(in the rows, 128 means zero)
One turn sends every row of this set to another row. A few are shown first. Where does it send the rows asked after them?
j207: [127 151 114 143 131 157 136 133 125 118 162 164 119 105 132]
j237: [179 120 134 127 129 115 150 156 158 110 134 145 106 113 143]
j603: [156 160 116 139 163 129 130 169  98 146 111 139 117  91 156]
j901: [146 108 135 124 131 125 152 140 114  85  91 130 115 144 138]
j91: [153 158  93 125 117 126 152 164 130 127  79 144 129  97 146]
j506: [167 143 108 141 126 132 157 165 107 133  90 157 109 122 123]
j334: [164 156 139 137 163 147 160 154  98 118 126 135 130  87 147]
j109: [171 130 113 138 147 137 139 177 109 102 118 144 130  75 141]
j39: [108 135 110 157 116 140 138 178 123  98 122 128 130 129 161]
j494: [165 136 117 140 121 132  97 144 137 152 107 147 131 114 139]
j276: [156 126 131 146 151 125 117 136 106 134 143 157 163  90 141]
j731: [148 151 135 148 153 110 121 138 124 103 144 132 166 103 166]
j637: [142 148 116 149 110 121 118 124 139 130  91 136 143 115 115]
j226: [121 100 129 120 141  90 136 105 124 125 117 136 123 107 139]
j966: [144 111 118 128 131 153 165 133  95 122 146 121 117 132 157]
j977: [121 124 124 126 156 111 152  94 114 111 128 121 109 104 147]
j143: [104 130 109 106 149 128 164 141 106 130 154 137 124 129 146]
j819: [127 144 104 123 148  87 133 126 142  98 110 151  98 121 164]
j524: [ 99 129 127 135 100 114 132 132 100 116 105 120 115 120 152]
j533: [152 156 119 139 151 126 151 174  94 104 133 167 115  96 167]
j155: [153 117 111  98 149 124 158 149 102  85 104 134 111 128 148]
j537: [108 139 121 145 129 147 150 131 133 135 153 146 135 124 175]
j523: [101 127 121 116  98 141 149 139 113 121  94 143 128 127 146]
j913: [124 110 116 130 141 143 150 141  97 118 152 105 142 107 154]
j22: [158 102 130 140 165 103 146 149 134 100 132 154 114 135 157]
j575: [126 166 112 136 161  81 129 137 106 113 122 157 122 127 135]
j670: [101 132 126 101 147  90 149 140 130 107 124 117 121 110 148]
j436: [160 150 135 134 134 104 108 121 110 134 140 125 139  87 151]
j683: [139 145 101 152 127 136 167 153 146 117  96 172 114 110 133]
j953: [110 108 129 110 103 119 133 166 132 104 127 125 126 127 140]
j719: [156 154 103 143 158 153 135 147 131 138  90 158 122 112 125]
j278: [144 152 113 130 131 107 131 118 131 153  99 158 159 111 142]
j17: [128 157 135 149 119 112 153 178 134 124 112 114 149 130 152]
j41: [150 131 103 153 108  97 124 131 153 140 122 145 144 125 147]
j111: [156 149 145 142 157 125 107 148 134 129 108 123 146  86 152]
j941: [132 100 120 104 145 132 153 145 130  99 134 152 120 143 123]

j22 goes to j39
j278 goes to j276
j436 goes to j334
Now find these:
j683 goes to j41
j226 goes to j913
j966 goes to j901
j941 goes to j953
j719 goes to j494
j237 goes to j17

One turn sends every row of this set to another row. A few are shown first. Where does it send the rows asked after them?
j695: [109 100 102 127 104 129 176 120 140 132 141 100 112]
j467: [105 126 109 143 127 114 151 148 133  96 136 109  97]
j604: [ 91 105 113 108 157 147 149 113 145 155 127 111 108]
j423: [105 143  79 135 103 108 148 101 128 125 123 104 157]
j786: [ 83 145  96 154 137 124 120  89 129 127 136 107 140]
j105: [127 151 137 109 145 132 106 130 109 152 141 122 131]
j613: [103 161 112 110 136 113 125 105  96 120 115 142 147]
j42: [107 129  91 106 163 130 147 126 110 117 147 147  97]
j182: [100  95 100 119 166 136 150 116 148 135 140 112 126]
j525: [133 133 108 114  93 105 128 131 122 142 123  99 152]
j396: [103 130 125 121 110 136 139 146 133 130 130 104  77]
j867: [106 171  86 110 125 132 165  98 117 139 123 129 146]
j674: [128 155 112 103 119 135 120 141 104 136 125 141 152]
j742: [119 129  98 122  92 128 103 128 120 134 131 116 157]
j326: [121 124 119 108 131 134 191 138 122 132 136 124 109]
j555: [ 94 107 133 117 156 128 148 133 135 147 110 105 106]
j344: [105 131 100 108 101 120  97  94 114 136 128 117 146]
j469: [109 129  85 127 142 139 157 129 139 101 162 128 105]
j999: [105  97 120 128 166 117 150 136 140 126 124 109 125]
j363: [117 107 104  93 131 136 117 133 117 142 150 125  89]
j282: [132 101 116 111 114 130 173 139 133 134 147 111 115]
j262: [107 133 100 105 125 160 145 127 138 136 157 122  85]
j383: [ 80 124  91 140 144 108 147 119 115 104 123 123  94]
j684: [ 86 148  84 138  97 132 125 102 121 128 116 118 150]
j49: [ 93 174  99 121 123 139 141 114 104 130 110 143 143]
j110: [ 94 170 113 124 160 141 133 100 112 141 134 132 129]
j141: [134 162 114  89 116 128 145 128 109 155 121 124 141]
j46: [125 142 108  95 126 119 105 111 103 128 135 138 153]
j608: [ 99 123 105 126 121 134 195 116 131 130 130 113 106]
j692: [ 85 152 104 122 111 114 117  89 107 127 106 121 138]
j539: [ 91 102 103 127 111 114 119 125 123 130 126 102  85]
j996: [115 125 120 139 122 114  94 120 126 137 144  97 142]

j326 goes to j282
j396 goes to j467
Now find these:
j867 goes to j141
j363 goes to j539
j742 goes to j684
j613 goes to j46
j996 goes to j786
j604 goes to j555

One turn sends every row of this set to another row. A few are shown first. Where does it send the rows asked after them?
j918: [143 164 141 164 177 101  89 162 101 162 128 129 172 166 120 109 161 132
 138 149 156 119 130 132 142 123 112 155 107 114 153 119 138 154 110]
j449: [117 180 123 130 133 155 151 150 105 148 109 141 158 137 110 138 176 135
 134 147 131 110 140 145 184 144 129 162 144 106 148 128 138 133 117]
j250: [107 176 130 120 131 148 147 159 115 151 113 144 160 145 135 132 178 142
 145 152 142 122 133 132 180 152 120 166 142 113 136 112 130 140 104]
j215: [137  92 136 124 176 133 115 133 111 134 129 124 172 105 182 137 179  93
 120 126 149 135 132 177 110 117 156 131 111 111 103 153 126 132 110]
j183: [128 187 131 133 127 152 146 153 112 152 111 144 157 152 132 135 171 136
 137 148 129 119 138 141 189 138 125 165 138 116 139 131 128 131 125]
j44: [136 161 140 167 177 109  85 162  99 159 125 131 176 161 105 111 160 129
 134 149 155 116 131 133 138 119 114 155 111 112 160 118 135 151 117]
j944: [136 151 110 109 146 113 129 154 135 120 113 116 160 134 193 140 135 115
  99 130 168 125 117 176 121 117 146 152 121 133 118 122 140 144 109]
j123: [138 151 111 122 149 125 123 148 130 109 105 115 162 121 179 143 135 104
  89 128 162 117 125 189 125 113 148 152 124 126 128 141 147 138 116]
j181: [113 179 134 126 134 150 148 155 115 146 110 140 159 143 139 131 178 137
 143 151 137 119 136 141 188 151 116 166 141 112 134 127 137 139 105]
j197: [130 147 105 100 144 111 136 159 132 131 121 117 162 138 178 140 130 124
 102 128 170 124 108 163 110 112 150 148 126 140 122  98 131 147 115]
j928: [146  98 118 101 168 108 141 138 103 166 152 123 165 124 168 137 172 118
 130 120 151 135 117 153  98 110 171 120 112 123 104 113 115 137 116]
j160: [123 143 100 104 146 121 137 160 125 133 120 116 166 131 147 144 124 123
  97 126 164 117 104 163 103 105 156 144 133 140 137  92 128 143 130]
j428: [111 180 128 128 122 156 137 161 114 150 112 152 163 148 123 137 174 138
 137 152 137 122 136 129 177 139 129 167 141 113 142 113 116 131 123]
j400: [130 101 104 111 170 120 135 131 102 160 144 127 172 119 130 143 153 111
 125 113 134 140 110 156  90 106 171 112 116 127 123 110 116 143 141]
j520: [144 165 140 171 176 106  83 158 100 155 123 132 172 160 115 112 165 125
 132 149 155 116 137 138 144 122 116 156 108 107 158 129 140 150 111]
j85: [145 107 128 121 177 120 123 156 104 169 159 123 149 134 147  89 181 109
 145 123 143 154 165 151 139 141 133 126  81 110 100 129 127 145 125]
j609: [134 104 127 128 176 127 115 125 117 131 127 124 169 113 187 137 166  90
 126 119 137 150 127 181 114 122 148 127 107 120 103 158 133 145 117]
j721: [129 101 108 104 165 108 129 135 112 159 147 132 169 127 166 139 161 114
 134 118 146 151 112 149  92 116 165 116 109 128 107 107 113 149 121]
j337: [146 165 141 167 177 101  86 159 101 158 125 130 171 164 122 110 164 128
 135 150 156 117 135 136 145 123 113 156 106 110 153 126 140 152 109]
j955: [111 178 119 124 130 151 150 155 106 153 114 146 160 138 105 139 176 140
 136 148 135 113 136 135 176 144 133 160 145 107 150 113 131 133 116]
j224: [132 103 120 113 168 112 119 131 120 144 138 131 168 125 194 135 168 104
 134 121 148 156 120 161 104 124 153 124 104 124  97 130 121 149 109]
j491: [135 101 127 116 178 125 129 163 102 176 163 122 154 136 130  89 174 115
 148 121 141 152 154 143 130 136 132 124  89 119 105 111 119 148 135]
j676: [125 143 101 116 149 134 132 155 120 123 112 116 169 120 132 147 123 112
  86 125 156 110 111 176 108 101 159 144 135 132 146 111 133 137 138]
j541: [133 101 111 127 177 135 131 124  98 147 133 121 174 108 123 144 150  96
 118 110 124 134 117 176 100 103 165 115 119 123 130 138 126 139 148]
j915: [133  89 138 131 184 149 123 134 103 135 126 117 176  99 152 139 168  91
 115 122 136 127 124 185 109 107 154 128 121 116 117 155 128 131 130]
j856: [128 187 126 133 123 153 142 153 109 151 111 149 158 148 121 138 174 135
 134 149 131 117 142 139 186 137 133 164 139 110 144 129 126 127 126]
j653: [132 147 106 125 151 135 125 148 123 112 103 115 167 114 148 147 130 102
  84 125 155 111 122 190 118 105 155 149 131 126 142 135 143 134 130]
j853: [146 107 128 132 176 129 113 151 102 157 150 127 152 122 140  94 187  98
 137 124 141 150 176 162 142 140 137 129  81  99 107 147 132 139 124]
j606: [136 101 127 138 178 143 108 153  98 152 145 128 158 112 114  98 184  93
 130 123 136 144 175 165 136 135 141 128  89  97 119 145 129 135 136]
j964: [119 181 130 131 135 153 149 150 110 145 108 138 158 139 127 134 177 133
 137 148 131 114 140 148 190 148 120 165 142 109 141 135 141 136 112]
j355: [140 162 140 170 177 108  82 160  98 155 123 132 175 158 106 112 162 125
 132 150 154 115 135 136 141 120 116 156 110 108 160 125 138 150 115]
j247: [118 184 124 131 121 154 138 157 110 150 112 152 161 147 118 140 175 136
 134 150 134 119 141 132 180 137 135 164 141 109 146 119 120 128 124]
j706: [138 162 141 164 177 105  88 163 101 162 128 129 174 164 112 109 160 133
 137 149 156 118 129 130 139 120 113 155 110 115 156 115 135 153 115]
j319: [126  95 126 133 180 149 114 159  95 159 149 127 163 114  96  97 176  99
 132 121 135 143 163 157 126 130 140 125  96 105 125 127 121 137 147]
j351: [136  89 130 122 184 143 140 135  95 152 137 112 174 106 129 139 159 102
 118 116 131 123 114 176 102  99 160 121 126 125 123 136 123 133 145]
j934: [136 103 122 136 180 139 121 122 106 133 124 120 173 105 151 142 157  86
 118 115 126 139 125 188 112 111 153 122 115 119 120 162 134 139 137]
j802: [120 183 136 130 128 154 144 158 116 150 112 143 159 154 138 132 170 138
 141 151 132 122 133 136 187 141 119 167 140 120 135 125 124 134 124]
j162: [112 179 135 127 125 156 140 163 117 150 111 148 162 152 133 133 172 139
 140 152 135 124 132 131 180 140 121 167 142 119 137 116 118 134 122]
j408: [142  95 120 107 176 123 148 138  95 167 149 115 169 118 137 138 160 116
 125 116 137 127 109 160  97 101 169 117 121 128 117 114 117 136 138]
j96: [143  97 127 109 167 113 124 135 111 149 141 128 166 118 191 137 181 107
 128 125 156 140 128 162 104 119 165 127 107 114  98 132 120 135 103]
j448: [106 176 123 119 128 148 149 159 111 154 116 147 160 143 118 135 178 143
 141 150 141 118 133 128 174 148 129 163 144 111 143 105 127 137 110]
j852: [125  94 127 121 180 139 125 164  98 171 158 123 160 126 104  93 171 110
 141 121 138 146 153 145 123 130 136 123  96 115 118 109 116 144 146]

j449 goes to j964
j85 goes to j491
j609 goes to j224
Now find these:
j337 goes to j918
j928 goes to j408
j247 goes to j856
j197 goes to j160

One turn sends every row of this set to another row. A few are shown first. Where does it send the rows asked after them?
j99: [133 121 133 115  84 111 118 152 134  85 133  96  54]
j313: [124 113 115 123 133 169  89 166 124 150 154 129  71]
j920: [155 160 160 119 123 151 117 167 121 147 112 110  67]
j707: [137 123 128 120 133 173  98 165 116 158 148 136  80]
j63: [145 134 156 160  93 113 126 151 136 123 132  93  57]
j78: [123  90 126 146 109 151 120 141 118  94 166  93  74]
j760: [142 121 138  79 110 133 134 146 103  95 138 102  79]
j8: [123  90 128 147 108 149 121 139 120  94 167  95  76]
j104: [141 125 134 121 130 164 104 161 121 160 156 140  86]
j667: [154 161 158 117 125 152 117 169 121 145 113 107  65]
j4: [130 108 127 134 122 163  99 154 129 159 154 141  84]
j661: [130 110 130 123  81 126 110 154 125  87 111  95  52]
j709: [138 128 128 113 136 166 101 167 119 155 159 134  79]
j699: [155 161 160 117 124 149 119 168 122 146 115 109  66]
j712: [147 109 150 100  94 136 140 133 102 107 122 117  93]
j501: [137 142 139 141 111 118 115 168 132 109 138  74  39]
j291: [135 125 142 161  99 135 110 162 123 117 106  82  45]
j789: [131 120 123 120 131 153 100 160 133 152 174 134  78]
j505: [123  88 127 149 108 152 120 139 119  94 164  95  76]
j995: [137 112 141 130  72 115 120 144 132  93 120 107  63]
j757: [137 105 135  93 105 153 125 147  93  99 107 103  78]

j104 goes to j709
j78 goes to j505
Now find these:
j667 goes to j920
j313 goes to j4
j712 goes to j760
j501 goes to j291
j661 goes to j995

